rotation steps, each row followed by its count of steps
The counts run from 0 to 686.
+3.26, -3.91, +0.28, +1.46, +1.76, -2.83, +2.19, -1.55, +1.25, -1.86, +3.43, +0.68, -1.33, -1.96, -0.42, -1.32, +0.49, -0.60, -0.52, -1.02, -1.67, +0.94, -3.01, +1.28, +0.40, +3.46, -1.71, +0.70, +1.60, -0.05, -1.83, -1.82, +1.95, -1.91, -0.51, -0.26, -2.16, +1.88, +0.79, +1.04, -1.49, +0.41 | 396
-2.22, -3.56, +0.30, +1.64, +2.38, +0.60, -2.12, -0.26, +1.21, -1.21, -2.34, +0.02, +2.42, -0.77, +0.06, -1.13, -1.50, +2.82, +3.09, -0.12, +1.15, +3.57, +0.72, +0.35, -0.73, +1.31, +2.14, -0.19, +1.67, -0.95, -2.39, +1.73, -1.47, -2.42, +1.05, +2.06, +1.27, +1.13, -1.67, +1.45, -0.19, -1.42 | 13
+1.17, -0.10, +2.23, +0.96, +1.38, -0.57, +0.34, -0.29, +2.81, +1.34, -1.26, +2.41, -0.26, -0.13, -2.35, -1.55, +3.94, +0.42, +0.26, -0.89, +0.56, +1.62, -1.07, -1.71, -2.91, +2.21, +1.20, +2.17, +0.83, +2.86, +0.02, -1.77, -0.03, -1.99, -1.69, -1.53, +0.66, -0.02, +1.95, +2.87, -1.27, +3.96 | 542
-0.82, +2.51, -0.50, -1.98, +1.97, +0.90, +0.55, +0.68, +3.28, -2.63, +1.49, -1.60, -2.12, +1.09, -0.37, +0.28, -0.12, +2.02, -1.62, -2.32, -2.60, +2.95, -0.49, +1.16, +3.19, -0.13, -0.75, -2.68, -1.46, +0.89, +0.25, -0.15, -1.81, +1.66, +1.58, -2.41, +2.50, +0.07, -0.89, +3.30, +0.63, +1.37 | 298
+0.34, -4.43, +0.77, +1.16, -1.90, -1.28, -0.19, -0.61, -2.32, -1.62, +2.40, +2.14, +0.07, -2.21, +1.51, +1.04, -0.37, -0.99, +2.23, +0.63, +1.03, -1.04, +1.71, -1.32, +0.75, -2.11, -2.37, -1.22, -0.41, -0.84, -1.33, +0.93, +1.49, +0.63, +0.87, +2.16, -0.80, +0.78, -0.46, -3.84, +0.90, -4.56 | 81
+1.23, -4.12, +0.61, -0.94, -1.99, -2.22, +0.34, -0.16, -2.34, -3.47, +5.39, +3.16, -0.60, -1.10, +0.32, -0.17, -0.74, +2.19, -1.25, -0.30, -1.77, -1.18, +0.28, -0.25, +2.68, +0.83, -1.04, -0.30, -0.79, +0.33, -2.13, +1.40, +0.19, +0.87, -0.30, -0.79, -2.72, +1.66, -0.58, -1.48, +1.19, -1.65 | 637
-1.81, +1.73, +1.13, -1.99, -3.09, +0.55, +4.45, +0.32, +2.86, -1.43, +4.17, +3.39, -1.02, -1.10, +0.64, -0.56, +0.47, -0.60, -1.34, -3.11, -0.47, -2.04, -1.42, +0.08, +1.54, -0.59, -0.22, +0.75, -1.58, -0.41, +1.14, +0.99, +0.84, +1.51, -1.27, -2.51, +1.16, +0.26, +2.08, +0.07, +0.71, -2.42 | 610
+1.10, +3.12, +1.29, -1.41, -1.58, +2.21, -1.83, -1.59, -1.19, +1.74, -2.82, +1.41, -0.41, +1.21, +1.24, +0.41, +4.11, +1.95, -0.33, +3.27, -1.20, +1.28, +2.03, -3.57, -2.82, -1.71, +0.57, -1.49, -2.69, +2.37, +0.13, +0.52, +0.53, +0.02, +1.05, -1.92, +0.17, +0.05, +1.08, -0.27, +0.58, +2.09 | 68
+2.07, -1.48, +0.87, -0.75, +0.20, -0.03, +3.44, +0.20, +1.56, -1.56, +4.23, +0.19, -2.21, -1.52, +0.93, +1.62, +0.97, -1.49, -2.01, -0.94, -3.30, +0.55, -3.06, +0.42, +1.71, -1.47, -2.74, -0.78, -0.38, -1.65, -1.58, -2.62, +1.21, +1.23, -0.52, +0.21, -2.57, +1.46, +1.41, -0.21, -0.53, -2.71 | 258
+2.14, +1.43, +0.25, -0.76, +1.08, +1.62, -1.24, +0.28, +0.01, +1.59, +0.48, +1.15, +0.11, +2.74, -0.77, -0.70, +2.36, +2.53, -2.14, -0.21, -3.36, +3.27, -1.62, -0.95, -0.55, +1.62, +2.06, -1.10, +0.53, +1.89, -0.78, -1.82, -2.15, -0.16, -0.26, -1.93, -0.84, -0.11, +1.35, +3.15, -0.33, +4.00 | 96
+1.39, +0.76, +1.12, -1.41, +1.53, +1.28, -1.66, +0.23, -0.20, -2.45, +0.94, +0.94, -0.42, +0.14, -0.95, +0.51, +3.74, +3.30, -1.86, +0.77, -3.99, +3.02, +0.33, -3.11, +0.00, -0.89, -0.46, -2.12, -1.79, +4.00, -2.11, -0.87, -1.27, +0.76, +1.58, -1.83, -0.26, +0.53, +0.72, +1.44, +0.74, +1.92 | 161
-3.17, +1.82, -0.30, -0.87, -0.91, +0.99, +1.02, -0.38, +2.37, +2.56, -3.69, -2.59, +0.08, +0.05, +1.05, -0.85, -1.59, -2.97, +2.51, +0.80, +3.39, -0.56, +1.61, +1.61, -1.13, -1.25, -1.15, +0.20, -1.36, -2.61, +1.42, -0.05, +0.21, +0.07, +0.29, +0.23, +3.69, -0.31, -0.43, +0.82, -0.12, -2.27 | 622
-0.81, -1.84, +2.80, +0.28, +1.61, -0.30, -0.89, +1.66, +3.57, -3.63, +1.11, +2.91, +2.54, -2.20, -3.13, +0.81, +2.05, +0.53, +2.33, -2.25, +1.30, +2.65, +2.34, -2.81, -0.99, +0.16, +0.78, +1.36, +0.02, +3.65, -1.06, -0.44, +0.78, +0.33, -0.96, +0.12, +3.43, -0.49, +0.37, +1.02, +0.26, -0.02 | 468
+2.16, -2.34, -0.41, +1.10, -0.03, -2.46, -1.05, -2.44, -2.54, +1.64, +0.39, -0.94, -1.58, -0.22, +1.82, +0.93, +0.16, -3.42, +0.29, +1.33, +1.72, +0.16, +1.00, +0.27, -0.79, -1.37, -4.37, -1.48, -0.51, -1.73, -0.74, -2.48, +3.24, +1.00, +1.09, +1.76, +0.41, +0.16, -0.61, -3.47, -0.13, -1.36 | 490
+2.41, -1.16, -0.58, -0.34, -0.37, -1.76, +1.24, -1.00, -1.63, -0.63, +2.47, -1.48, -2.88, +0.88, +0.43, -0.91, -1.11, -0.32, -1.42, +0.90, -1.84, -1.92, -1.58, +3.44, +3.22, +1.41, -3.74, -1.07, +0.44, -0.96, -1.76, -1.13, -1.84, -0.84, +0.27, -1.23, -3.31, +1.29, -0.40, +0.67, +0.27, -0.78 | 259
+2.04, -1.68, +2.73, +1.06, +1.99, -0.86, -0.52, +0.71, +0.03, -1.54, +0.65, +1.41, +0.30, -2.06, -3.17, +0.03, +4.23, +0.63, +0.56, +1.29, -1.30, +1.60, +1.29, -3.21, -2.73, +0.73, -1.83, +0.32, +0.43, +4.73, -1.79, -2.47, +0.00, -0.89, -0.10, -0.33, -0.34, +1.48, +0.91, +0.25, -0.55, +2.84 | 23
-1.26, -0.26, -1.42, -0.70, +0.44, +1.44, -1.56, -1.48, -2.87, +1.24, -3.86, -2.26, -0.34, +1.07, +2.58, -1.62, -2.33, +2.70, +1.61, +3.06, +0.39, +1.32, +1.35, +2.59, +0.54, +1.12, +0.65, -2.08, -0.43, -2.19, -1.13, +2.03, -3.04, -1.91, +1.48, +0.60, -1.33, +1.48, -2.59, +1.83, +0.35, -1.80 | 215
-0.85, -4.02, -2.13, +1.43, +0.55, -2.85, +1.18, -1.16, +0.58, -0.51, +0.59, +0.67, +0.64, -1.28, +3.62, -0.96, -2.40, -0.60, +1.03, -2.69, +1.67, +2.04, -3.02, +1.55, -0.21, +1.95, +0.70, -0.20, +1.14, -3.80, +0.29, +0.77, +4.13, -2.05, -0.15, +0.70, +0.48, +1.26, -0.80, +0.07, -0.49, -2.01 | 387
-3.04, -0.43, +1.54, -3.16, +1.39, +2.93, +0.40, +2.17, +1.42, -1.71, -1.13, +0.03, +1.94, -0.16, -0.84, +0.76, -0.41, +1.66, +1.82, +0.24, -1.20, +2.45, +1.02, -0.15, +1.56, -2.13, +0.69, -0.78, -0.58, -0.18, -2.08, +1.36, -4.15, +1.02, +0.53, +1.11, +0.37, +0.68, -0.23, +2.36, +1.55, -3.95 | 86
-0.67, +2.14, -0.59, -0.83, -2.81, -0.36, +1.72, -0.28, +1.16, +2.09, -0.01, -0.39, -1.11, +2.71, -0.32, -3.57, -3.30, +0.13, -0.47, -1.09, +1.73, -2.43, -0.26, +4.71, +2.46, +1.89, -0.45, +1.37, +0.27, -0.65, +1.23, +0.92, -3.19, -0.79, -0.43, -3.84, +1.06, -1.15, +0.26, +2.59, +0.26, +0.42 | 167
+2.04, -2.33, -0.27, -0.94, -0.03, -0.15, +0.10, -0.64, -1.42, +0.14, +3.78, -0.92, -1.89, -0.49, +2.81, +3.15, -0.10, -2.68, -1.09, -0.05, -2.12, +0.20, -1.05, +0.41, +1.29, -2.59, -3.25, -2.26, -0.27, -2.20, -1.56, -3.64, +1.02, +2.73, +0.95, +1.45, -2.12, +0.44, +0.63, -2.57, +0.33, -3.17 | 425
+0.71, -4.56, +1.92, +1.45, -0.85, -2.41, +0.20, +0.49, -0.83, -1.29, +4.28, +2.69, +0.52, +0.53, -3.17, -1.50, -1.93, +0.42, +0.78, -2.54, +1.72, -2.50, +1.08, +1.86, +2.03, +1.95, -0.29, +2.94, +1.76, +2.17, -0.82, -0.67, -1.22, -0.71, -1.79, -0.63, +0.11, +0.23, +0.54, -0.42, +0.17, -0.20 | 674
-1.12, +0.99, +0.79, -2.43, +1.54, +1.07, +2.63, +0.54, +3.48, -2.02, +0.86, -3.48, -2.38, -1.18, +0.91, +1.39, +0.39, -1.80, -0.85, +0.37, -2.30, +1.54, -1.13, +1.76, +2.36, -1.14, -4.14, -2.19, -1.35, -0.83, -1.58, -1.24, -0.77, +1.24, +1.42, -1.21, +0.44, +1.60, +0.34, +1.56, +0.78, -2.54 | 566
-0.20, +3.56, -0.09, -1.74, -3.64, +0.48, +0.57, -0.82, -1.09, +1.76, +0.23, +0.23, -1.04, +3.12, +1.10, -2.51, -2.14, +0.70, -1.47, -0.05, -0.33, -3.76, -0.33, +3.12, +2.81, +0.58, +0.20, +0.80, -1.14, -0.35, +1.89, +1.70, -2.48, -0.31, +0.02, -3.68, -0.95, -0.65, +0.20, +0.84, +0.55, +0.19 | 65
+1.86, -0.08, +0.62, +0.92, -2.48, -0.16, -1.10, -2.51, -2.28, +2.07, +1.35, +4.68, -0.69, +0.84, +2.39, +0.82, +2.41, -0.77, -0.83, +0.36, -1.08, -0.55, +0.34, -3.82, -1.98, -1.34, +0.55, -1.54, -1.93, +1.07, +0.95, -0.42, +4.06, +0.90, +0.00, -0.67, +0.01, -0.13, +0.90, -3.55, +0.39, +0.61 | 275
+2.32, -1.98, +0.23, +0.36, -0.35, +0.04, -2.47, +0.60, -1.95, -0.93, +2.19, +3.38, +1.22, +1.52, -0.70, -1.54, +0.31, +5.05, -0.78, -0.17, -1.69, +1.48, +0.67, -1.69, +1.46, +2.18, +3.15, +0.38, +0.51, +3.18, -2.20, +2.11, -2.64, -0.80, -0.08, -1.09, -1.98, +0.25, +0.14, +1.69, +0.79, +2.52 | 162
